In the rows, zero is written as 128.
Rotation paths and how fast each direction turns (degrees a step)
Each turn is a multiple of 5 degrees from 10 to 175, or 0.
Each row of a path follows its step; steps can be skipped.
path 1
step 0: [140 122 120 120 116 121 130 116 131 124 141 118 122 145 114 121 131 136
 133 114 141 120 125 135 134 123 128 133 115 124 131 135 125 134 126]
step 1: [127 127 133 134 121 131 109 110 122 126 138 121 123 125 113 108 143 134
 131 121 118 123 129 125 120 135 121 131 136 121 125 124 133 121 129]
step 2: [142 130 119 143 126 124 123 112 136 123 134 139 139 127 123 123 120 137
 137 126 113 123 145 136 135 135 131 125 126 136 128 116 123 131 122]
step 3: [128 125 129 123 128 134 110 131 146 127 135 141 124 118 123 132 124 129
 137 117 127 138 136 136 108 130 129 136 118 136 126 118 130 135 141]
step 4: [122 123 120 133 135 129 118 128 121 123 137 144 130 134 140 120 117 132
 115 129 134 127 130 137 113 127 123 133 112 129 123 124 109 116 126]
step 5: [140 114 106 117 123 141 116 128 126 122 135 127 123 130 130 127 118 119
 130 143 132 134 133 126 124 117 115 137 128 127 140 130 130 124 124]
step 6: [141 129 123 119 135 116 110 115 128 137 136 127 117 136 117 122 130 125
 122 129 139 137 125 116 143 128 131 133 120 126 131 134 114 124 133]
step 7: [123 126 129 129 132 120 111 120 130 131 139 122 124 135 122 126 132 131
 135 140 119 129 143 123 116 138 134 126 145 114 140 136 121 126 119]
step 8: [132 131 132 131 138 133 121 127 120 138 144 134 125 133 126 131 125 126
 139 130 124 133 148 146 145 139 134 132 128 132 126 127 127 144 121]
step 9: [127 120 142 119 126 138 133 123 136 140 150 147 123 123 133 126 138 123
 124 124 129 124 137 134 113 130 131 127 124 133 136 136 127 136 133]
step 10: [126 108 129 126 124 139 135 119 122 130 130 138 125 129 140 115 124 122
 119 128 130 132 133 138 129 139 139 144 131 132 120 126 124 109 118]
Speeds:
[131 128 130 129 125 128 127 129 126 122 132 131 129 130 129 131 126 124
 128 129 136 131 123 127 126 127 130 128 129 130 128 126 130 124 125] : 60
[128 124 127 127 124 133 130 129 123 129 131 127 131 130 130 123 132 125
 127 125 131 127 128 129 128 124 121 124 127 129 126 130 126 131 127] : 80
[125 128 129 126 128 126 126 128 134 127 122 132 125 133 125 126 133 122
 128 125 130 127 128 133 127 127 129 125 129 126 127 130 126 125 130] : 120
path 2
step 0: [124 140 128 117 136 128 121 131 130 117 117 119 131 131 134 118 138 139
 139 114 137 126 121 126 128 118 120 129 133 134 119 121 145 125 131]
step 1: [133 117 124 122 124 129 130 137 137 130 135 141 110 115 126 120 127 137
 122 126 133 133 113 122 131 118 120 125 122 142 122 133 140 126 127]
step 2: [132 119 141 137 134 115 135 131 123 109 119 132 124 124 121 136 127 131
 129 111 127 121 122 131 134 121 120 121 119 135 123 122 120 119 124]
step 3: [128 128 119 141 131 119 128 136 128 129 123 133 129 139 124 115 120 127
 128 110 133 139 114 130 130 137 133 145 127 138 126 141 121 122 126]
step 4: [137 124 132 131 135 130 119 129 139 122 102 131 134 122 140 123 135 124
 132 113 133 142 122 133 132 129 132 119 132 124 125 127 138 133 131]
step 5: [146 136 131 124 126 125 133 129 115 127 136 141 131 126 130 118 138 134
 123 118 138 136 121 112 125 120 127 121 131 138 123 137 138 138 125]
step 6: [128 137 139 131 127 121 133 144 140 120 117 124 136 114 110 131 126 133
 121 128 139 129 121 119 130 122 122 116 119 133 124 129 124 129 128]
step 7: [128 136 126 129 124 124 132 136 129 126 124 125 117 137 135 121 124 133
 135 113 138 127 128 124 137 135 116 120 133 141 126 146 113 117 136]
step 8: [124 123 125 126 140 118 132 130 136 121 114 112 128 130 144 120 132 129
 121 127 135 132 111 137 136 116 125 129 128 137 134 136 135 133 123]
step 9: [137 125 124 133 119 122 130 131 124 132 127 147 126 118 148 132 127 124
 121 118 139 123 115 132 122 121 134 118 123 142 121 128 131 129 134]
step 10: [132 127 128 143 130 121 139 130 114 115 112 124 141 122 119 124 126 129
 122 128 124 133 120 114 127 117 136 121 131 139 124 125 126 119 134]
Speeds:
[128 127 129 123 126 125 131 131 131 125 127 131 123 131 126 129 124 131
 131 130 126 130 129 127 130 125 122 130 127 128 133 127 123 131 128] : 70
[128 127 123 127 130 125 127 121 130 129 126 128 123 124 128 129 131 133
 127 127 126 130 128 129 127 128 125 126 133 124 129 134 132 128 128] : 100
[131 124 132 129 127 131 130 126 122 125 126 128 125 129 132 129 130 126
 132 126 125 128 133 125 131 130 127 121 130 128 126 127 125 125 130] : 140
[124 129 126 134 129 124 127 131 126 125 131 126 126 128 121 133 125 126
 125 125 130 131 133 128 132 129 129 128 131 128 128 129 127 126 131] : 90
[124 126 125 126 132 131 123 129 125 123 126 129 130 129 129 129 125 125
 130 129 131 127 123 126 127 135 125 127 129 127 132 131 125 129 124] : 85
